[-32  41   3  53 -25 -77 -36] → 53, -77

[ 66  28   1  18 -19  44  10] → 66, -19

[  5  29  74   7 -58] → 74, -58

[[ -9  11 -48  20 -22  78]
 [-13 -40 -73   6  39  34]] → 78, -73

[[ 22  13  -7 -19  42 -65]
 [ 29   3   5 -20  35 -75]
 [ 15  13 -10  -4  51 -50]] → 51, -75

[ 10  87 -14  63  78  48] → 87, -14

[[ 53 -46  78  53 -55]
 [  6 -32  45  11  25]
 [  2 -82 -23  19  25]] → 78, -82

[ 53  47 -46 -33  14  68] → 68, -46

[ 78  -9  61  10 -61 -60  32] → 78, -61

[[ 66  -2 -42   0 -81]
 [ 34  -4 -37 -34 -49]] → 66, -81
---
[[ 87 -56  -1  54 -89]
 [-33  46  16 -52   3]
 [-49  82 -48 -26  79]] -> -52

[[-51  31  -6  25  67  10 -16]
 [ -5  10  -7  22  27  13   7]] -> 10

[[ 36 -87  43 -40  10 -31 -29]
 [-43  56  33  -5  60 -23   7]] -> -31

[[-58  57 -17  51]
 [-16 -63  22 -36]
 [-75 -84 -34   7]] -> 22

[[ 13 -80  -5   7  26 -32  -5]
 [-56 -27 -31  32 -38  -1 -31]] -> -32

[[-25 -24 -45  65 -82   4]
 [ 17  64  47  58  57  22]
 [ -8  62  26  75  56 -11]] -> 57
---
[[-0.059, -0.093, -0.001, 0.027, 0.152, 0.279, 0.064, 0.087, 0.105, 0.237, 0.150, -0.036, 0.093, -0.056, 0.298],
 [-0.034, -0.049, -0.206, -0.181, 0.106, 0.013, 0.255, -0.137, 0.022, -0.134, 0.073, -0.128, -0.179, -0.013, -0.014],
 [-0.128, -0.052, 0.159, -0.224, 0.167, 0.000, 0.218, -0.158, -0.107, -0.020, -0.236, -0.005, 0.063, 0.105, 0.061],
 [0.190, 0.204, -0.073, -0.012, -0.001, 0.078, 0.170, -0.107, -0.160, -0.158, 0.003, 0.150, -0.060, 0.236, 0.021],
 [-0.048, -0.184, 0.003, 0.067, -0.043, 0.071, -0.111, 0.194, 0.233, 0.105, 0.250, -0.158, 0.087, -0.224, 0.064],
 [-0.068, 0.084, -0.041, 0.040, -0.014, 0.031, 0.031, 0.033, -0.001, 0.084, -0.065, 0.107, 0.048, 0.034, 0.031]]	0.298

[[-3.274, -1.982, -0.617, -4.124, -3.006, -5.094, -5.537, 2.324, -6.371, -0.447],
 [10.233, 6.891, -10.174, 9.751, 5.211, 2.908, 9.255, -13.170, 17.044, -10.236],
 [0.333, -2.341, -1.163, 2.889, 1.060, 7.665, 7.043, -8.619, 7.102, -1.627],
 [6.537, 11.924, -13.046, -3.094, -2.158, -28.335, -18.400, 9.684, -9.113, -11.480],
 [-9.510, -6.862, 4.371, -9.581, -6.263, -5.740, -9.890, 7.524, -15.109, 4.484],
 [-2.608, 1.564, -3.375, -7.210, -4.734, -16.804, -14.643, 9.315, -13.444, -2.564],
 [10.104, 11.977, -13.886, 3.347, 1.584, -17.304, -7.248, -0.121, 3.133, -12.861],
 [4.016, 2.457, -5.518, 3.790, 1.669, 0.589, 3.555, -6.913, 7.195, -5.547]]	-0.447

[[1.331, 1.566, 1.373, 1.679, 1.540, 1.532, 1.634, 1.142, 1.150],
 [-0.157, 0.380, -0.586, -2.331, -0.120, 0.820, 1.370, -2.687, -2.504],
 [1.605, 1.510, 1.555, 1.613, 1.614, 1.496, 1.509, 1.730, 1.723],
 [1.451, 1.214, 1.276, 1.176, 1.255, 1.386, 1.343, 1.204, 1.299],
 [1.339, 1.624, 1.463, 1.519, 1.452, 1.596, 1.631, 1.126, 1.124],
 [1.145, 1.259, 1.054, 1.280, 1.243, 1.356, 1.462, 0.689, 0.786],
 [1.520, 1.564, 1.572, 1.567, 1.515, 1.548, 1.522, 1.546, 1.534],
 [1.673, 1.530, 1.601, 1.661, 1.671, 1.519, 1.528, 1.840, 1.829]]	1.150

[[127.8, -54.7, -232.1, 184.8, 160.1, -177.7, -23.2, -123.0, -18.6, 164.0, -42.9],
 [-219.6, 69.1, -15.7, 162.5, -17.4, -49.7, 49.4, -174.7, -104.1, -57.6, 4.2],
 [42.7, -12.0, 139.3, 73.6, 112.4, -113.9, 50.3, 257.3, -119.3, -84.8, -69.7],
 [-206.9, -165.3, -165.5, 74.1, 102.7, -166.2, 125.8, -58.6, -102.7, -41.6, 59.1],
 [-53.6, -186.0, -11.4, -114.5, -55.2, 217.8, 105.9, -152.8, 24.9, -223.2, -56.8]]	-42.9

[[-35.85, 20.30, -97.07, 79.26, 7.98, -97.07],
 [77.00, -58.23, -58.05, 19.81, 2.30, -58.05],
 [106.03, 67.80, -139.32, -141.41, 21.61, -139.32],
 [-8.13, 179.82, 72.79, 85.79, -12.49, 72.79],
 [-12.79, 37.28, -123.91, -37.74, -68.81, -123.91],
 [23.38, -145.47, 235.51, 150.58, -227.72, 235.51],
 [-16.05, -98.83, -111.54, -13.19, -92.66, -111.54]]	-97.07

[[-0.496, 0.268, 0.547, -0.278, 1.011, -1.056, -0.396, -0.294, 0.109, -1.140, 1.368, 0.258, 1.240],
 [0.641, 0.034, -0.540, 0.666, 0.928, 0.640, 0.330, -0.933, -0.396, -0.028, 0.617, 0.146, 0.678],
 [0.171, 0.419, -0.260, 0.115, 0.077, 0.438, 0.859, 0.846, 0.850, -0.669, 0.708, -0.792, -0.830],
 [-0.029, -0.133, 1.216, 0.718, -0.615, -0.111, 0.273, 1.399, 0.265, 0.939, -0.129, 1.430, 0.869],
 [-0.005, -0.288, 0.392, 0.249, 0.071, 0.903, 0.341, -0.079, 0.870, 0.436, -0.535, 0.561, 0.297],
 [0.981, 1.790, -0.746, 1.598, 0.135, 0.111, 1.380, 0.945, -0.307, 0.573, 0.974, 0.735, 1.177],
 [0.738, -0.302, -0.383, -0.812, 0.615, -0.121, -1.238, -1.006, -0.842, 0.437, -0.285, 0.481, 1.151],
 [0.319, 0.961, 0.124, -1.582, 1.025, 0.056, 0.603, -0.414, 0.612, -0.637, 0.151, -0.219, 0.618],
 [1.143, 0.207, -1.117, 1.749, 0.233, 1.588, 1.223, 1.589, -0.513, 0.265, 0.547, 0.159, 0.261]]	1.240

[[6.6, 15.2, 14.9, 10.3, 13.4, 2.9, -1.2, 2.0, -0.2, -3.5, 6.6, 7.5, 6.3, 10.9, 3.1, 13.2],
 [7.8, -0.4, 1.6, 5.1, 1.0, 8.6, 11.7, 9.8, 12.2, 11.7, 8.0, 6.3, 8.6, 6.3, 8.8, 3.9],
 [16.5, -7.4, 2.7, -16.2, -4.5, 11.3, 5.0, -0.2, 22.2, 9.4, 14.0, 10.7, 27.9, -9.5, 11.8, -7.5],
 [-5.9, 19.5, 11.2, 26.1, 20.8, 3.4, 6.9, 10.2, -9.0, 5.1, -3.6, 0.8, -16.5, 13.6, 2.5, 12.2],
 [0.1, 11.5, 1.6, 11.5, 1.1, -5.7, 3.7, 13.5, 1.7, -4.4, -2.1, 0.2, 6.9, 21.3, -5.9, 24.0],
 [-14.3, -6.0, 6.6, 18.3, 8.5, -14.7, 18.4, 15.9, 18.4, 9.3, -13.0, -16.1, 11.2, 15.9, -13.9, 13.2],
 [10.6, 11.9, 5.9, 9.2, 4.8, 8.4, 4.9, 8.2, 2.1, 3.1, 10.2, 10.4, 5.0, 13.2, 8.8, 12.6],
 [7.8, 5.6, -0.3, 5.2, 1.0, 9.3, 11.2, 11.6, 7.9, 11.5, 7.0, 7.3, 5.8, 7.5, 9.6, 6.1]]	13.2
